In the rows, 128 means zero.
Each path is a new rotation, seen through one point. The rows after it are directions, each followed by how far the rotation turns it, in degrees per step (0 if it stays put).
Each turn is a multiple of 5 degrees from 10 to 175, or 0.
Each row of a path follows its step; steps can be skipped.
path 1
step 0: [135 118 154 126 131 124 140 132 126 112 117 125 132 132 133 132 119 118
 146 132 130 154 145 135 123 128 125 124 118 130 123 132 124 132 123 125
 119 125 129 128 120 127 119]
step 1: [138 120 140 124 136 132 138 130 136 121 139 132 117 122 132 142 129 127
 119 147 127 131 123 150 131 121 114 127 128 130 133 130 124 127 120 135
 140 110 129 122 142 114 120]
step 2: [126 130 110 125 134 114 133 129 112 110 129 122 116 114 121 142 136 131
 123 140 120 117 113 135 138 124 132 118 133 122 125 145 131 130 136 127
 128 133 139 128 123 122 123]
step 4: [124 136 127 134 125 158 130 141 130 118 115 124 120 134 138 121 120 133
 136 115 128 123 130 139 130 121 119 124 132 138 131 125 133 136 128 116
 120 135 107 140 132 122 125]
step 5: [127 136 117 138 140 139 128 107 133 146 116 126 112 136 132 129 114 142
 121 137 132 130 119 129 135 122 124 137 132 137 130 138 119 128 132 122
 135 124 115 122 135 130 141]
step 6: [136 131 106 140 120 113 119 119 121 137 122 131 127 127 118 118 123 112
 133 131 114 132 125 127 144 120 130 132 122 119 131 129 111 124 136 138
 121 132 119 131 127 147 129]
step 7: [128 133 127 137 101 133 121 136 137 146 132 146 136 133 135 132 130 116
 126 126 114 131 131 120 136 125 134 143 133 125 137 113 138 134 123 131
 121 126 139 123 121 129 119]
step 8: [116 110 138 127 120 135 132 138 125 124 121 126 134 140 129 135 117 129
 122 120 127 130 117 108 124 132 134 143 126 127 134 133 118 137 113 120
 134 120 123 135 104 119 123]
step 9: [115 115 134 123 149 123 124 120 140 127 125 124 130 122 116 127 120 124
 116 140 130 133 137 118 121 145 133 142 130 117 122 132 124 124 113 137
 129 115 116 126 138 130 119]
step 11: [124 146 138 113 124 118 125 124 116 137 120 131 133 118 137 133 155 141
 129 119 139 137 126 120 124 133 129 134 138 133 126 135 142 137 131 125
 123 133 145 134 127 122 130]
step 12: [140 120 136 118 128 129 127 131 121 115 119 127 125 109 138 109 125 130
 128 103 149 133 124 126 118 128 121 132 110 137 123 125 122 136 128 131
 125 122 127 132 131 126 136]
step 13: [132 125 125 123 131 134 113 118 139 112 130 128 117 121 138 117 118 135
 120 131 126 124 124 137 104 118 123 128 138 138 125 117 130 123 132 134
 131 132 124 103 140 133 124]
Speeds:
[127 125 127 133 124 127 126 127 133 127 126 127 124 128 131 128 136 128
 130 126 126 131 130 128 130 132 130 124 129 128 126 128 128 127 126 131
 130 130 128 128 125 126 131] : 95
[128 125 133 128 130 128 129 126 124 128 127 127 129 124 124 132 131 126
 125 127 129 129 125 130 127 127 127 125 129 131 122 129 133 130 124 131
 128 128 129 131 130 126 124] : 40
[131 127 127 127 129 129 133 132 126 130 127 127 122 128 129 130 126 125
 131 131 125 125 129 130 125 126 127 125 130 127 127 129 128 131 125 129
 124 130 129 126 129 127 135] : 25
[130 129 130 129 124 131 128 130 130 127 130 125 128 127 129 129 129 124
 130 124 128 125 130 131 129 126 125 130 131 125 131 124 130 127 126 129
 131 129 125 124 135 128 124] : 120
[132 131 127 125 125 130 127 129 129 126 129 128 126 127 124 130 128 128
 127 124 123 127 131 125 127 129 131 132 123 128 126 127 129 134 130 128
 130 131 133 132 128 124 129] : 85
path 2
step 0: [111 112 129 115 121 139 137 130 141 119 129 128 132 129 132 126 132 129
 137 137 140 121 115 119 123 127 135 118 140 139 136 130 128 121 138 116
 138 130 114 120 133 131 133]
step 1: [125 132 123 118 127 143 143 133 134 123 131 132 134 124 130 127 116 120
 130 134 134 133 128 126 128 126 127 119 139 121 131 130 135 134 141 133
 133 156 113 118 145 123 128]
step 2: [126 120 129 128 126 140 128 141 125 120 134 123 135 129 120 134 133 131
 136 126 119 142 127 116 143 127 124 118 126 132 142 130 123 133 144 119
 139 145 129 132 146 119 135]
step 3: [130 118 131 125 138 136 135 126 116 121 136 140 144 121 115 123 126 125
 136 125 124 132 134 120 126 118 125 112 125 130 134 135 121 133 112 115
 125 137 129 120 150 129 128]
step 4: [131 113 124 122 117 140 126 123 125 130 134 136 138 130 130 134 123 135
 142 120 135 124 117 133 121 118 126 122 113 136 142 139 132 129 120 122
 135 122 119 132 149 115 131]
step 5: [131 125 121 121 126 144 139 125 125 144 121 145 138 115 139 126 137 119
 140 122 140 133 116 133 136 122 125 128 123 124 130 116 139 131 127 120
 128 128 126 122 146 123 135]
step 8: [122 108 127 121 125 145 137 150 138 125 127 120 132 129 122 128 128 127
 126 112 122 123 113 124 125 121 134 121 132 145 127 135 139 135 134 120
 130 122 125 122 136 134 132]
step 9: [131 132 130 121 141 139 138 139 128 120 120 136 142 130 130 117 123 115
 128 128 129 127 121 126 121 111 141 119 143 136 139 128 144 126 133 117
 135 132 114 125 135 126 128]
step 10: [136 125 120 131 125 137 131 141 129 128 135 124 146 128 125 129 118 120
 135 122 131 118 135 124 135 120 123 135 134 133 138 136 131 116 149 115
 136 138 116 128 141 116 135]
step 11: [123 138 128 132 132 142 134 126 134 129 136 131 137 124 123 118 128 117
 143 135 118 121 135 115 138 124 129 138 123 137 137 127 127 138 126 108
 130 139 131 126 151 125 136]
step 12: [123 120 120 131 126 143 129 133 139 125 149 135 142 122 126 125 128 138
 133 129 128 129 131 135 122 137 125 126 121 131 140 138 129 132 119 107
 142 124 121 121 142 136 133]
step 13: [125 134 120 115 139 140 120 132 138 140 138 149 132 130 126 130 125 123
 137 127 140 132 120 131 134 128 126 112 123 127 132 131 138 142 124 122
 129 126 112 129 142 126 139]
Speeds:
[127 127 128 128 132 125 128 128 126 124 128 131 134 126 129 127 128 132
 128 132 130 129 130 128 125 128 130 126 133 127 131 127 125 124 125 125
 129 125 125 127 125 133 127] : 120
[122 129 128 134 127 127 128 131 129 126 127 124 133 127 128 124 125 126
 130 128 127 132 130 131 126 130 125 127 128 128 128 125 124 132 129 129
 124 128 130 130 129 126 131] : 80
[127 130 131 129 125 134 130 127 130 127 127 131 128 132 129 126 127 127
 127 127 136 128 124 132 123 127 128 123 127 130 128 128 130 130 128 128
 129 125 126 128 124 128 127] : 85
[128 127 129 128 128 131 125 127 124 131 126 131 127 123 128 129 126 130
 127 132 128 129 127 131 130 130 124 127 125 130 131 129 131 126 128 130
 122 123 129 131 131 133 129] : 40
[125 129 125 127 126 126 125 128 137 129 128 130 125 124 129 129 128 129
 128 132 128 129 122 129 128 129 126 126 130 125 122 128 127 127 127 125
 130 130 129 129 129 131 130] : 55
path 3
step 1: [133 138 119 132 131 131 134 134 119 131 140 131 122 125 117 124 129 120
 115 131 113 118 134 133 124 139 123 129 125 118 123 132 137 124 127 114
 119 142 138 128 126 141 134]
step 2: [126 125 139 133 124 136 137 127 137 129 129 127 120 129 116 132 132 120
 126 139 133 125 126 138 110 136 142 109 131 126 131 129 129 143 122 141
 124 134 128 134 117 129 128]
step 3: [132 134 126 126 130 123 128 122 118 131 129 127 130 129 126 128 127 129
 115 144 109 134 128 130 109 127 131 139 117 122 122 138 136 128 127 137
 129 124 130 122 130 148 139]
step 4: [118 129 126 137 130 134 139 126 126 127 122 137 129 121 131 118 134 125
 119 118 132 128 134 125 114 136 128 105 122 119 121 124 119 132 117 134
 128 133 127 131 116 136 139]
step 5: [132 135 126 133 125 129 135 122 131 130 127 121 125 129 128 134 116 131
 113 144 110 126 110 128 131 133 127 122 121 116 136 127 121 137 126 128
 115 132 131 116 127 141 128]
step 6: [114 126 128 126 134 133 129 132 130 116 132 133 130 138 124 133 134 126
 128 127 132 128 122 133 113 124 127 131 123 117 137 130 116 131 113 136
 132 138 128 143 119 145 142]
step 7: [123 132 124 132 124 129 128 120 121 134 125 111 130 115 133 126 127 124
 111 132 115 130 124 137 127 116 128 120 106 126 124 130 124 134 123 133
 123 136 123 136 135 136 117]
step 8: [136 126 114 128 145 144 139 137 127 131 124 137 115 127 121 125 135 132
 131 131 124 118 128 120 124 127 130 129 122 119 132 124 116 126 124 133
 118 141 134 138 124 141 132]
step 9: [128 123 132 135 125 140 130 125 122 136 135 120 132 119 116 140 125 129
 114 133 126 127 113 149 120 133 122 123 131 120 129 135 135 132 122 123
 127 143 125 137 130 133 121]
step 10: [137 136 133 120 135 127 142 135 132 126 131 129 121 137 122 128 144 129
 123 142 126 132 144 133 116 121 136 127 118 114 127 130 129 130 127 141
 122 135 119 137 130 137 127]
step 12: [131 137 129 130 137 123 133 133 137 134 133 127 113 135 125 131 122 135
 122 135 129 118 131 130 115 142 130 111 122 116 120 125 127 129 119 133
 123 144 122 116 130 135 136]
step 13: [134 139 141 133 122 138 127 126 120 116 135 127 131 126 114 128 123 114
 118 133 122 140 119 126 117 132 127 129 127 120 129 130 125 144 126 132
 122 128 137 135 120 144 136]
Speeds:
[122 128 126 121 126 126 125 127 125 127 128 133 129 128 131 128 126 128
 126 130 123 127 125 125 127 130 127 125 131 127 129 127 125 129 124 131
 126 125 128 129 127 126 126] : 35
[130 125 125 129 132 125 125 126 127 127 127 133 126 128 125 129 129 123
 128 129 126 128 125 131 132 130 129 129 122 129 129 128 126 130 127 125
 128 129 127 134 131 123 128] : 45
path 4
step 0: [144 122 122 129 130 127 126 124 117 115 120 135 133 126 149 125 128 136
 134 132 122 125 124 128 122 145 123 121 121 125 135 142 142 123 144 138
 127 132 126 128 126 116 124]
step 1: [133 120 123 135 117 128 129 131 121 130 110 130 134 144 137 121 122 128
 125 139 131 140 129 139 130 132 140 132 137 132 131 144 140 132 141 138
 139 136 135 128 122 130 115]
step 3: [137 133 130 131 125 131 115 134 134 122 130 129 123 145 124 116 124 128
 125 113 126 120 125 122 129 130 136 132 143 134 136 127 137 114 134 134
 130 124 151 129 110 122 127]
step 4: [138 117 133 123 128 133 122 129 136 126 143 133 126 133 138 130 138 132
 125 125 121 129 112 118 132 120 126 117 120 133 137 142 138 118 136 144
 138 119 138 130 114 134 131]
step 5: [138 125 127 128 115 146 122 135 125 129 120 134 121 129 135 122 125 128
 138 126 133 133 127 124 134 133 119 114 122 122 139 140 124 117 126 143
 137 147 133 129 113 134 122]
step 6: [120 128 127 125 123 137 125 128 123 108 121 135 134 126 133 125 127 123
 136 126 141 135 125 123 113 129 136 125 121 130 141 146 146 129 127 137
 137 143 133 115 128 130 133]
step 7: [134 115 113 129 125 127 115 124 138 120 119 131 118 139 131 121 124 123
 136 130 138 125 121 118 125 129 134 135 131 136 135 129 141 141 128 141
 122 144 142 129 135 125 118]
step 8: [143 118 126 117 125 119 113 126 126 133 118 129 136 141 133 133 122 131
 122 133 138 121 113 121 120 136 133 125 120 133 139 130 148 119 124 130
 120 123 135 133 122 121 132]
step 10: [137 124 135 128 120 127 114 126 133 121 123 133 129 131 149 124 133 140
 123 123 130 133 135 137 119 125 114 114 131 117 130 145 137 127 132 127
 138 129 146 123 124 126 136]
step 11: [136 137 124 141 119 125 115 137 133 116 125 120 124 131 137 124 122 123
 127 130 115 138 130 119 126 138 128 125 141 117 136 136 144 124 139 141
 131 139 137 120 124 139 125]
step 12: [134 118 130 134 126 118 121 132 126 119 124 124 133 128 124 130 140 124
 119 131 139 139 118 119 131 133 136 129 136 136 142 150 130 131 131 144
 125 134 142 135 121 137 138]
step 13: [135 124 113 140 128 128 122 132 138 123 109 135 131 136 121 131 125 131
 128 123 130 125 121 110 138 116 128 131 126 131 137 137 132 116 118 135
 129 139 136 130 110 120 131]
Speeds:
[125 127 130 132 133 131 124 125 130 126 127 130 130 127 133 130 130 129
 127 129 131 126 125 130 129 125 132 129 133 131 125 129 124 129 128 132
 132 126 128 128 129 127 126] : 125
[128 128 132 129 129 127 130 128 132 126 130 128 125 125 125 126 125 134
 130 133 126 130 128 125 129 128 130 124 131 131 129 127 125 127 127 128
 129 129 129 126 123 131 133] : 45
[133 131 128 129 126 128 128 127 125 131 127 127 127 126 129 122 127 128
 126 129 126 129 121 130 128 123 128 131 127 128 129 129 125 128 128 130
 126 129 129 121 130 127 131] : 0
[126 127 126 133 128 128 127 130 129 129 127 131 123 127 127 127 123 127
 129 127 127 127 129 126 130 129 126 131 128 125 125 125 126 129 131 133
 124 128 127 125 123 128 122] : 170
[129 127 128 131 126 123 131 123 128 128 124 125 130 129 132 127 129 126
 131 130 128 130 131 126 131 129 127 128 134 125 126 132 128 125 130 126
 124 123 128 126 128 126 129] : 35
[132 123 129 123 131 127 128 131 128 133 128 125 129 125 127 129 127 127
 125 132 128 129 123 127 133 132 130 129 129 126 127 131 128 126 131 130
 130 129 124 130 128 129 125] : 95
path 5
step 0: [117 115 144 118 132 127 132 135 134 121 123 136 106 117 121 134 121 123
 125 125 128 134 120 130 128 127 136 121 132 127 122 125 121 126 133 130
 127 124 122 114 127 135 133]
step 1: [119 119 134 127 123 113 124 134 129 130 132 135 116 131 131 118 121 142
 134 133 119 138 127 136 131 120 127 136 137 118 135 130 122 118 120 138
 124 128 119 122 125 128 118]
step 3: [129 126 136 136 126 138 127 126 132 125 125 138 124 126 131 138 121 124
 125 136 126 139 120 113 129 129 124 117 125 117 125 138 111 115 122 134
 123 127 128 121 131 118 139]
step 4: [122 119 146 127 144 119 125 123 124 135 125 129 119 139 122 129 126 130
 121 128 117 136 121 125 129 134 126 117 133 117 129 129 121 128 131 125
 128 117 124 131 116 117 122]
step 5: [123 119 129 125 137 127 134 140 133 129 120 137 110 127 123 123 131 144
 132 132 122 125 129 130 124 137 129 129 139 111 123 117 129 122 133 127
 121 130 126 120 125 129 142]
step 6: [136 126 132 130 129 127 136 133 138 128 131 150 130 132 133 123 120 135
 126 133 123 138 124 135 113 111 122 134 130 119 126 125 124 112 134 133
 136 126 124 124 128 122 128]
step 7: [128 127 126 137 125 130 131 117 117 134 126 138 128 124 122 138 116 134
 122 131 139 129 118 135 120 128 121 124 132 115 135 123 118 131 132 133
 122 112 119 116 128 117 125]
step 9: [121 111 136 120 134 118 124 127 136 135 139 133 127 135 126 114 123 128
 123 134 133 134 126 133 131 123 125 117 133 114 112 123 122 122 128 119
 127 117 126 127 128 132 135]
step 10: [124 110 120 126 135 130 122 136 126 134 125 147 123 129 126 133 127 137
 134 126 133 137 136 126 133 117 122 136 133 125 131 121 125 123 135 136
 117 116 126 123 120 127 139]
step 11: [117 127 137 132 122 128 131 125 124 130 123 141 126 128 134 134 130 125
 134 121 121 133 124 135 111 118 121 119 125 116 134 129 119 118 139 146
 129 123 128 127 131 136 133]
step 12: [117 131 127 130 125 127 131 114 128 130 130 134 123 124 127 128 114 136
 113 125 131 139 124 125 121 138 120 120 134 115 122 130 122 118 120 135
 112 122 128 128 122 135 118]
step 13: [109 114 140 115 135 134 138 129 137 133 126 133 123 131 135 133 117 132
 120 122 125 126 120 118 131 128 121 130 132 129 118 127 127 130 128 130
 121 127 115 121 126 121 133]
Speeds:
[127 124 127 123 127 127 129 130 130 130 125 129 125 129 128 125 129 124
 126 132 130 126 126 126 129 130 129 124 135 131 130 131 129 129 130 124
 127 130 127 130 124 128 128] : 80
[132 128 124 123 128 130 130 127 134 129 131 131 128 126 127 132 125 126
 125 128 130 132 128 126 127 126 130 127 127 130 121 126 128 125 124 126
 128 128 129 130 129 126 129] : 110
[126 130 130 131 131 132 126 128 130 131 127 127 133 126 130 128 126 123
 126 126 131 128 127 124 127 134 132 125 126 124 129 130 131 128 124 130
 129 126 124 127 125 128 126] : 80
[130 133 129 128 127 127 127 124 127 127 128 129 126 123 129 133 130 128
 127 131 127 129 128 125 123 127 130 128 127 129 131 131 122 132 130 125
 128 123 127 130 126 131 130] : 90
path 6
step 0: [122 118 118 143 127 110 127 120 134 126 130 128 140 126 131 137 128 127
 118 126 125 111 146 118 119 129 125 146 129 136 131 119 123 117 119 112
 126 123 126 123 114 121 128]
step 1: [116 113 139 118 129 122 121 118 129 145 117 122 131 146 129 131 119 118
 138 135 145 119 110 142 124 129 134 135 123 130 134 128 133 135 128 125
 130 134 116 134 134 135 126]
step 2: [150 124 124 133 130 126 133 134 111 125 150 127 131 136 142 120 129 122
 140 113 129 126 126 132 113 123 140 136 129 133 124 127 138 138 126 130
 130 121 142 126 125 117 134]
step 4: [124 119 112 124 118 109 121 128 128 137 119 127 124 134 117 133 147 141
 130 116 128 114 123 132 121 136 122 134 127 133 124 117 134 129 123 118
 146 118 123 135 129 117 123]
step 5: [122 127 126 135 140 130 124 121 123 138 140 120 145 133 133 130 117 126
 135 139 143 116 126 138 121 129 145 124 131 128 139 116 107 133 130 124
 134 141 138 128 134 122 136]
step 6: [128 132 130 128 129 119 115 140 132 137 135 129 121 144 136 114 116 112
 135 111 130 132 134 117 117 125 120 140 136 136 129 142 136 135 131 132
 132 129 118 126 118 116 138]
step 7: [143 132 141 115 123 121 118 135 139 128 131 134 132 124 127 132 121 136
 130 131 125 122 118 141 124 145 130 122 142 116 128 115 138 139 119 127
 128 108 131 126 143 128 134]
step 8: [123 133 106 130 118 118 119 139 130 120 135 144 134 133 132 134 138 125
 123 127 126 116 129 122 124 129 128 133 113 137 119 108 114 124 119 122
 129 141 132 123 127 115 131]
step 10: [146 146 121 127 138 123 119 138 123 140 128 117 121 135 139 125 140 126
 127 120 123 126 123 130 105 119 132 137 137 112 126 132 124 141 127 135
 127 127 134 129 133 124 134]
step 11: [135 134 120 135 132 139 120 143 146 128 131 145 139 137 135 121 105 128
 114 138 130 126 133 134 132 140 115 121 135 135 132 122 128 126 120 133
 122 118 131 125 134 125 127]
step 12: [122 140 127 124 104 120 112 132 119 137 115 132 131 133 132 139 133 127
 132 105 111 117 124 132 138 137 123 134 129 130 119 119 123 123 128 121
 134 130 119 123 126 130 121]
step 13: [128 140 126 124 134 111 138 114 129 128 123 124 139 130 135 126 116 133
 127 136 131 125 107 137 122 124 136 132 131 128 130 129 109 121 130 121
 111 130 143 127 139 111 128]
Speeds:
[132 124 125 125 131 130 128 130 130 127 127 129 125 129 127 129 128 130
 126 130 130 129 124 129 127 125 129 130 129 130 125 126 128 131 127 124
 129 130 131 133 135 129 125] : 120
[127 129 128 126 121 128 126 129 128 129 131 124 126 131 130 126 131 129
 129 125 131 127 131 123 129 124 127 129 126 128 130 129 126 127 123 129
 125 126 131 133 130 128 126] : 170
[126 131 128 129 126 128 130 128 126 125 128 125 129 127 134 124 127 125
 134 130 127 129 127 132 131 126 129 126 129 131 126 124 128 129 128 126
 131 132 124 133 127 126 125] : 100
[129 127 131 129 128 128 124 126 127 126 131 126 124 124 133 126 130 132
 121 129 126 126 124 128 128 129 129 126 126 134 133 130 128 128 129 129
 130 130 126 127 128 129 127] : 0
[132 131 127 126 128 125 133 125 128 127 133 128 132 130 129 128 134 124
 124 127 131 127 125 130 127 126 129 124 129 125 129 126 128 126 130 132
 132 126 129 126 132 128 126] : 130
[126 128 132 125 129 132 131 128 130 131 130 128 133 128 127 128 124 130
 125 130 126 124 125 129 130 126 130 123 128 128 130 127 128 128 130 128
 124 125 126 134 128 127 132] : 175
[133 129 129 129 128 125 127 126 120 127 129 129 126 124 129 131 127 133
 126 128 132 125 131 132 128 127 128 128 130 124 126 126 126 129 127 130
 125 130 129 131 125 126 130] : 135
